In the rows, 128 means zero.
One turn moves every row onto another: examples first, then more rows asked
k134: [120 130 129 132 153 131 144  92  95 141 142 106 128 149 179 144 131 121
 108 112 152 122  88 129 103 107 117 118 115  97 162 126 122 131]
k578: [123 127 113 157 136 149 156  92 118 109 111 142 141 110 163 120 127 119
  96  92 148 135  98 120 122 119 154 125  88 110 138 145 140 136]
k667: [124 127 124 146 115 139 147 106 125 104 117 133 140 113 125 122 135 129
  95 105 148 145 104 121 140  92 144  92  85 108 121 153 128 123]
k421: [131 134 144 165 149 157 150 110 124 126 144 127 127 139 144 161 137 120
 111 112 144 134  78 143 139  95 128  98  94 136 122 114 140 119]
k145: [120 129 149 127 132 115 155  99 101 140 145 107 134 144 128 119 129 108
 107 112 137 140  72 110  91 129 110  82 121 115 147 125 117 114]
k657: [123 128 137 130 155 125 160  95  86 142 143  99 130 151 170 145 145 107
 115  97 145 123  86 127 102 103 110 110 103 106 156 137 132 124]
k187: [131 134 134 143  98 150 138  87 116 112 174 106 140 151 130 131 126 109
 101 101 158 132  78 140 107  98 100 134 121 116 141 151 126 131]
k976: [126 126 132 142 119 153 148  87 110 140 149 112 152 129 125 139 118 115
 107  88 184 130  76 119 122 130  85 128  98 130 159 137 133 149]
k233: [128 124 131 130 150 143 149 101  93 113 160 117 125 113 131 148 146 126
 135 112 157 148  70 119 125 101 140 107 115 133 153 138 145 120]
k861: [124 122 133 126 133 148 147 107  92 140 147 109 130 150 165 156 130 125
 102 114 144 135  87 122 127 109  96  90  97  88 147 140 121 110]
k715: [134 123 116 137 127 174 163  94 111 129 151 137 130 118 137 146 116 108
  97 123 138 148  72 129 121 128 136  90 125 134 130 133 130 101]
k959: [124 127 121 143  97 147 159 105  95 143 134 166 133 162 140 133 128 100
 110 101 147 135 118 106 113 104 133 125 105 117 148 111 135 129]
k215: [133 132 135 139 108 154 145  90 109 144 152 117 148 133 131 148 114 108
 100  95 176 120  79 128 115 130  90 117  97 133 140 132 136 160]
k194: [121 126 134 135 117 155 145  86 109 137 149 108 151 124 126 140 117 116
 108  87 176 132  76 124 116 131  87 129  91 129 155 137 136 151]
k166: [135 125 116 154 135 142 162  99 114 107 116 134 150 108 157 127 138 114
  95  85 152 135 102 112 129 102 147 111  81 113 135 155 151 135]
k674: [124 124 132 121  98 147 150 118 101 136 149 150 131 142 137 139 140 106
 108 108 142 123 120 101  99  90 126 115  79 112 143 113 161 136]
k917: [115 120 118 144 106 146 162 108 107 124 137 155 143 160 130 118 131  93
 113  91 139 146 115  96 103 109 129 133 107 118 157 116 143 119]
k477: [122 131 121 137 118 130 152  91 107  97 122 135 134 116 141 118 128 115
 105 104 146 136 102 124 115 103 172 109 118 117 122 138 136 148]
k574: [121 123 130 139 152 152 151 102  95 115 146 126 120 125 134 143 135 122
 140 108 151 152  67 129 130 119 144 120 129 130 154 136 131 121]
k985: [121 132 130 140  96 152 140  83 116 112 176  99 137 150 130 128 120 106
 103 101 152 134  79 141 107  99 103 136 112 119 139 146 131 128]
k28: [129 136 122 124 166 145 151  81 133 142 136 122 139 107 133 136 132 115
 102 112 160 135  85 137 112  92 139 107 103 149 153 139 136 108]
k478: [123 141 139 135 107 146 130  87 126 129 166 107 135 153 117 126 124 112
 103 103 156 125  82 151 108  93 100 137 104 119 139 153 120 133]
k937: [108 115 123 136 122 145 152 118 109 131 131 148 140 152 124 120 139 106
 118  92 141 140 115  99 114  97 118 136  78 111 161 117 148 123]
k171: [115 135 155 131 133 131 153  93 125 129 130 105 152 143 155 137 134 112
  87  98 142 143  88 117  98 103  93  79 107 123 146 128 121 107]
k179: [122 128 129 126 100 144 147  98 107 140 128 166 133 132 140 133 145 124
 113 102 162 133 123 104 106  95 122 133  88 116 171 136 134 119]
k941: [116 127 129 127 113 143 143 122 121 136 139 149 140 152 116 124 134 104
 106 103 135 131 119 106 106  89 121 119  70 115 146 115 151 125]
k970: [133 131 108 133 124 143 147 105 100 128 128 144 136 112 136 124 116 120
 103 107 148 130  99 117 137 118 162  93  85 102 121 151 140 147]
k627: [126 131 125 139 180 149 153  97 140 137 129 130 140 126 129 131 129 104
 105 106 148 136  77 139 115 105 135 118 110 149 149 131 130 112]
k768: [135 128 129 145 124 121 163 105 109  94 126 130 135 122 131 115 141 103
 105  98 143 130  95 119 115  98 163 106 111 118 121 145 145 148]
k542: [127 142 140 150 134 161 148  87 114 133 141 134 122 131 153 164 130 133
 112 115 152 136  87 147 139  92 136  93  99 139 125 119 130 114]
k513: [120 131 140 109 129 123 138  99 105 137 144 112 141 140 139 128 119 120
 102 122 148 144  78 108  96 121 112  81 130 110 153 125 115 120]
k327: [140 126 113 149 129 136 155 118 102 130 126 145 131 120 128 120 124 108
 104 106 141 123  88 120 132 128 153 101  84 103 119 151 140 145]
k380: [126 140 131 144 109 140 131  84 125 128 169 105 142 156 116 125 120 113
 102 103 159 128  81 147 115  90 104 132 106 119 140 150 118 130]
k373: [129 131 128 142 111 153 151  84 107 145 156 110 150 138 129 142 110 108
 104  91 174 120  79 127 119 128  91 117  90 132 139 122 139 156]
k21: [112 135 154 146 133 128 150  86 130 132 130 113 142 141 161 133 124 121
  85 113 147 139  82 116  91 114  99  96 114 120 149 111 111 107]
k611: [122 125 133 161 120 138 149 110 128 104 109 143 129 119 124 114 130 126
  97 106 141 141  94 126 134 108 145 110  88 108 118 148 122 124]
k647: [123 126 131 120  90 145 151 103 109 124 147 156 137 128 142 129 144 112
 105 104 146 137 118  97  89  92 127 124  98 116 162 128 151 121]
k926: [124 134 127 134  96 143 145  98 114 152 128 171 133 151 130 125 130 113
 103 106 152 132 124 113 111  98 130 123  96 120 152 125 125 117]
k862: [144 118 121 140 138 165 166 110 114 122 165 126 137 116 129 145 126 103
  95 126 141 142  67 119 115 116 128  85 110 131 127 130 148 106]
k974: [125 124 136 152 133 143 156 105  90 145 148 111 119 153 162 146 129 125
 103 116 141 131  78 126 119 122  95 105  93  87 147 132 117 105]

k647 -> k179
k478 -> k215
Now find these:
k768 -> k166
k974 -> k145
k715 -> k574

One turn moves every row onto another: examples first, then more rows asked
k468: [145 126 126 129 130 119 108 132 131 145 130 123 118 138 114  92 110]
k369: [145 127 127 128 133 117 113 131 134 149 131 119 126 130 115  93 111]
k554: [ 96 120 121 120 106 127 127 144 125 132 131 136 124 165 129 142 129]
k375: [ 99 133 129 129 155 144 138 127 118 142 150 131 122 121 144 124 133]
k228: [103 116 126 114 119 103 129 130 143 151 131 135 154 134 131 139 127]
k155: [125 123 131 121 150 124  89 133 127 116 133 144 104 137 135 124 121]
k455: [135 142 125 139 133 137 132 134 117 153 145 114 124 134 112 101 120]
k523: [123 128 127 123 123 122 164 126 130 136 127 146 106 139 145 118 143]
k414: [ 98 111 124 111 132 149 124 132 129 120 123 130 108 134 151 114 115]
k348: [117 121 123 116 108 115 102 143 130 125 126 140 128 159 118 151 121]
k383: [158 144 128 117 116 132 138 127 127 122 120 140 120 117 119 151 128]
k363: [135 125 127 119 115 123 141 131 129 120 118 150  92 150 138 123 136]
k996: [155 139 128 122 118 123 126 132 124 115 121 150  99 141 123 141 134]
k739: [117 126 124 124 101 141 115 113 126  94 127 132 146 133 150 120 132]
k807: [114 125 124 123 104 139 122 109 130 102 129 130 155 124 153 118 133]
k392: [120 143 127 140 117 139 120 112 117 105 147 133 155 125 142 130 145]
k212: [122 122 126 101 132 151 117 126 135 122 120 122 134 101 136 136 105]
k330: [121 128 130 134 122 116 105 109 130 105 139 144 150 134 151 113 144]
k440: [113 128 124 112 109 122 129 134 135 143 129 126 159 126 119 159 120]
k302: [141 144 124 139 131 139 126 136 116 147 143 115 122 134 107 106 117]
k563: [125 138 125 122 115 119 109 139 126 133 135 136 144 140 109 165 124]
k939: [130 131 130 134 119 119  97 109 129 100 137 142 149 130 144 121 140]
k328: [136 130 131 121 131 109 158 118 138 146 128 146 126 116 140 124 141]
k588: [136 128 121 120 116 144 130 134 129 143 124 107 126 127 115  99 102]
k185: [151 133 129 110 121 118 149 118 140 135 117 140 134 105 130 139 128]
k247: [122 120 134 118 158 115 108 119 139 139 137 138 136 105 140 122 121]
k223: [132 124 120 122 115 144 132 135 128 143 124 110 120 134 118  93 105]
k144: [ 94 124 125 128 122 109 134 137 129 149 143 140 138 155 132 137 137]
k600: [115 141 127 142 117 140 120 115 114 104 147 136 145 137 145 124 148]
k165: [128 145 128 126 145 155 111 135 111 120 143 130 118 120 123 148 121]

k212 -> k247
k563 -> k440
Now find these:
k302 -> k588
k739 -> k939
k363 -> k996

